First come named moves, each a turn or a mirror, each shown by rows before and after it. For each pair of rows after them, which moves, in which order, take the first row to the second? The first pair is done for you.
move Tev:
[-19  10 -22 -15   2  23 -26 -19]  ->  [-31  16 -10 -14  10  29   0 -13]
[ 25  42  -6 -30 -18  22   1  12]  ->  [ 22  44  -2 -29 -15  23   7  13]
[ 27  15 -14 -24 -29  17 -11  22]  ->  [  7  19   6 -26 -22  26  17  33]
move dimob:
[ 33 -10  -8  11  -9 -13 -32 -27]  ->  [ 53   0  -2   9 -18 -10 -11  -6]
[-12  -3 -23   0  35  -9 -45 -50]  ->  [ 44   7   5  54  28  25 -15 -10]
[-12  23   7  -4  15  30   0 -15]  ->  [-4 26 10 -4 14 34  8 -4]
move fepif:
[-13  -3   2  -9 -10  -8  21  24]  ->  [ -2 -26  -9  14  -9 -19 -15   3]
[  1 -25   2  12 -22 -11   7  35]  ->  [ 27 -18 -10  23 -20   6 -25  15]
[ 41  -9 -18 -24 -28 -42 -16  17]  ->  [ 48   9 -18 -36 -27 -27 -13  15]
[-11 -20  -4  15   7 -10   4  -8]  ->  [  8   4 -10   9  11  12 -10 -18]
Now pairs of rows:
Each pair is 2 to 3 moves apart.
[ 12  18  -6 -11   6   4 -14 -10]  ->  [  0 -10   2  10  12 -14 -11 -18]
Tev then fepif then fepif
[ -4  28  -9 -35 -11  18  12  23]  ->  [-34  15 -14 -31  10  16 -11 -10]
dimob then Tev
[ 25  11   5  10  34  12  -4 -30]  ->  [ 34  -2 -15   3  16 -12 -27 -27]
Tev then fepif then Tev
[ 32   1   6  38  -4  21 -19 -21]  ->  [-33  17   0 -21  13  17 -12 -39]
fepif then dimob then dimob
[ 12  14  -4   4   5  18 -15 -14]  ->  [-11 -17   6  21   8  -6  -6 -13]
Tev then fepif then fepif
[  3 -13 -17   3  -3 -19 -17  -4]  ->  [ 21  -6 -10   9 -13 -13   0  16]
dimob then dimob
[-14  -1   5 -27  -1  -1  18  24]  ->  [ 21 -13  -9  11  -5  12 -25   7]
Tev then dimob then dimob
[-15   5 -17 -20 -21   4  15  -3]  ->  [-22  -6 -13 -14 -18  -4  18   0]
Tev then fepif then Tev
[-13   3  13  15  20  15  -4 -25]  ->  [ -9  26   6 -19  10  21   5  -6]
fepif then Tev then fepif
[-24 -11   1 -12  -7  -3   9  13]  ->  [-19 -21  -5   6  -2   1 -16  -5]
dimob then Tev
[ 14 -26   6  11   3 -17  -4 -16]  ->  [ 29  12   4 -17   0   8   2  -8]
fepif then dimob
[-27 -33  20  16  13 -46  13  -8]  ->  [ 33  20 -11   5  10   8 -39 -38]
Tev then fepif
[19 -2 22 23 -6 15 36 27]  ->  [36 -4 10 39 -4 17  4  7]
fepif then fepif
[-40 -23  27  36  22  14  17 -12]  ->  [ 48  -9 -11  11 -34 -11 -13  27]
dimob then Tev then dimob
[ 6  8  1  8 -7 23  6 12]  ->  [  3 -14  -3  22  -6   6  -4   6]
fepif then fepif
[ 6 20  9 -6 15 16 11  2]  ->  [23 -7  7 19  7 -8  7 13]
fepif then fepif then dimob
[ 20  -9  -2  -2 -15 -11  11  29]  ->  [ 21 -25   4  25  -2  -9  -2  10]
fepif then Tev then fepif
[-10 -29  11  26  -3 -10   1  13]  ->  [ 12 -14  -8  13  -5  -4 -34 -12]
dimob then dimob then fepif
[-10  -1 -10  20   6  33 -25 -11]  ->  [-17 -18  -7  27   5  17 -26  -9]
fepif then fepif then fepif
[ -9 -20 -16 -13  -9 -29 -22  -3]  ->  [-18 -13  -7 -20  -8 -28  -3   6]
fepif then fepif then fepif
[-10  11 -11 -13 -15  35 -25   9]  ->  [ -9  -2 -13   1 -15  27 -37   4]
fepif then fepif then fepif
[ 13  -9 -16  22  -8   4 -24   2]  ->  [  8  -4 -27  -2 -15  -9 -23   6]
Tev then dimob then Tev
[ 17  -1  26  15   5 -22  27 -14]  ->  [ 41  21  15   0  -1  -6   8 -20]
Tev then fepif
[ -4   6 -27  -3 -27  -9  -7  27]  ->  [-26  -6 -14  32  -2  13 -15   2]
Tev then dimob then dimob
[ -6  32   0 -10   3  41  17   7]  ->  [-31 -22  12  33  14   9  16  -4]
fepif then fepif then Tev
[ 0 -7 18 29  4  0 16 10]  ->  [ -5  -9 -10   4   6 -14 -27 -23]
dimob then dimob then fepif
[32  8 22  2 19 17 14 -2]  ->  [ 47  -1  -3 -11  -3  -7 -15   3]
Tev then fepif then Tev
[ 17 -31   5  17   3 -38   8  -3]  ->  [  1  23  14 -29  17  -4  32  -9]
fepif then Tev then dimob
[-28  10  13  -9  11   8  19  13]  ->  [ 20   0 -14  15  -6   7 -32   5]
Tev then dimob
[ 16  -4 -11   1  -6 -27 -17 -14]  ->  [  5  28   6 -23   2   3  17  -2]
fepif then Tev
[ -4 -16  -7  19 -22  22 -10   8]  ->  [ -9 -16   0  11 -26  13  10  24]
dimob then fepif then Tev
[ 11  -4   0   8  13  -9 -20 -50]  ->  [ 28  -7  11  -6 -12 -41  23   5]
dimob then dimob then fepif
[ 22   6  -2  24   2  38 -24  -5]  ->  [ 30   7 -19   0 -20  20 -31  10]
fepif then Tev
[ 30 -19 -18  -4 -23 -53   4  11]  ->  [ 10  25  19 -15   3  -3  61  16]
fepif then Tev
[ 44  20  15  10 -13  14  28  32]  ->  [ 25 -12  28  42  -4  -2  35  26]
fepif then fepif then Tev
[  8  26 -11 -18 -21  19   0  34]  ->  [ -6  -2 -27  -1  -8  10 -45  -7]
fepif then dimob then fepif
[-34 -14  36  20  26  13  35   5]  ->  [ 24 -23  32  39   2  -8  30  26]
dimob then fepif then dimob
[-35 -42  14  32  11 -19  11 -11]  ->  [-18 -22  21   7  -5 -28  46  29]
dimob then dimob
[ 39   4  25 -10  -1   1  12  13]  ->  [ -4 -11  19 -33   7 -28  11   0]
dimob then fepif then Tev
[ 28   0  -9   2  -9   0 -18 -14]  ->  [ -4 -15  18   9  -1 -17  25   5]
Tev then fepif then dimob
[ -1 -17  -5 -14   0 -14 -14   0]  ->  [ -8   4   7 -21   9   6   9   4]
fepif then Tev
[-40 -13   8  -3  11 -18   6 -14]  ->  [ -4 -23   3  37   6  -4 -20 -18]
dimob then Tev
[ 16  14 -25 -22   1 -18 -21 -16]  ->  [ 45  14 -11  11   0   4 -11  -3]
dimob then dimob
[ 15  11  15  17  17  27  20 -15]  ->  [ 29  24  -1 -15  -1  22  13  -2]
fepif then Tev then fepif
[24  4 22  8 17 -2 27 -7]  ->  [ 11  -2  17 -11  12 -25  31  -1]
fepif then dimob
[ 26  -4   7  -9  -9 -41  15   6]  ->  [ 14   9  25  -5   7 -19  39   6]
fepif then Tev
[ 12 -14  21  -1   2 -31  28   8]  ->  [ 39  -7  10  -2  -2 -30   7  -1]
fepif then dimob
[  5   5   0 -19   4  -3  12  25]  ->  [ 0  2 11 -2 15  9 22 17]
fepif then fepif then Tev
[-19 -28 -21   8 -15   8 -27  17]  ->  [  3   4 -18  -1 -16  36 -22  21]
fepif then dimob
[-10  -3  18  34   0  17  -1 -10]  ->  [ 0 20 15 16 -4 33  4 -6]
Tev then fepif
[ -5  -2 -29 -17 -20   8 -32   3]  ->  [ -5   8   4   3 -13  31  16  34]
dimob then dimob then Tev
[-45  -9  14  25  20  34   7  -5]  ->  [-60  -4   5 -14  14  16  11  -2]
dimob then dimob then dimob
[-44 -40 -27   6  -8 -17 -44 -11]  ->  [-44  32   1 -21  17  56   9  -6]
fepif then Tev
[ 10  -6  -6 -36 -21 -30 -19 -22]  ->  [  4 -10  -5 -37 -23 -35 -15 -16]
fepif then fepif then fepif
[ 19  27  26  10  31  22  21 -25]  ->  [-18 -20  24   8  22 -37  25 -20]
dimob then fepif then dimob
[  4 -20   7  43  16   6  -8 -20]  ->  [-15   5  23  11  14  17  39  10]
fepif then fepif
[ 24  -6  10  -8   9 -49 -11  -9]  ->  [ -7  -8  25  -2  26 -41   6 -19]
Tev then dimob
[-35   9  16 -15  25   1  13 -21]  ->  [-11  19   0 -16  25  14 -16 -37]
fepif then Tev then fepif
[ -4 -13  23  11  14  23   6   3]  ->  [ 23 -15  15   0 -10   1   7  28]
Tev then dimob then fepif
[ 23  -4 -20  15 -18 -20 -36 -10]  ->  [ 28   6 -18  -3 -30 -24 -16  12]
dimob then dimob
[30 19  8 -1 -4 19 20 24]  ->  [ 31  -2  -6  -5 -22 -11   1  28]
Tev then fepif then Tev
[  9  54  10 -46 -13  31  35  34]  ->  [ -8 -50 -11   1 -33 -64 -13  28]
fepif then Tev
[ -5  -5  12 -13   7 -51  23  -8]  ->  [ -2  17  13 -28   9 -37  35  -1]
fepif then fepif then fepif
[  8 -31  -4   9   3 -21 -13  11]  ->  [ -1 -11  18  17  25  10  12   3]
Tev then fepif then Tev
[  9 -18   8  29  -4   6  31   7]  ->  [36  8 -7 12 -9 26 14  2]
Tev then fepif
[-20  -6 -19  -9 -14 -28 -15 -16]  ->  [-24 -12  -4  28   1  -7 -15 -24]
Tev then dimob then Tev
[  9  19 -34 -36 -34 -14 -12  32]  ->  [-20 -16 -37   2 -17 -23 -49  -3]
fepif then dimob
[ 11  -4  -8  15  -7   9 -17   4]  ->  [ -4  -6 -13  -1  -6   0 -23  -6]
dimob then dimob then dimob
[ 12  18 -19 -20 -18  11 -15   1]  ->  [ 24  16 -14  -5 -19  20 -11   7]
dimob then dimob then dimob
[ 15  12 -10  -3   9   3 -15 -30]  ->  [ -9  10  -8 -15  12   3 -12 -31]
fepif then dimob then Tev
[-38 -22   6  37  16  25   0 -15]  ->  [ -3   8  -4 -29 -28  -7  34  40]
Tev then dimob then dimob
[  5 -39  23  38 -22  -4  20  30]  ->  [ 27 -36 -11  25 -28 -19 -39  -6]
dimob then fepif
[ -3   4 -11 -10   4  19 -17 -10]  ->  [-10 -24   2  10  -1  -2   2   7]
dimob then fepif then fepif
[ 22   0  11  40  16  13  -9 -18]  ->  [ 28  22 -21 -27  -8  -7 -21 -10]
fepif then dimob then Tev
[  4  -2 -13  -3 -13  12 -29  -4]  ->  [-3  8 13  3 -5 26 13 16]
dimob then Tev
[-1 25 19  0 13 23 15  8]  ->  [-31 -16  11  -2   9 -24   1   4]
dimob then fepif
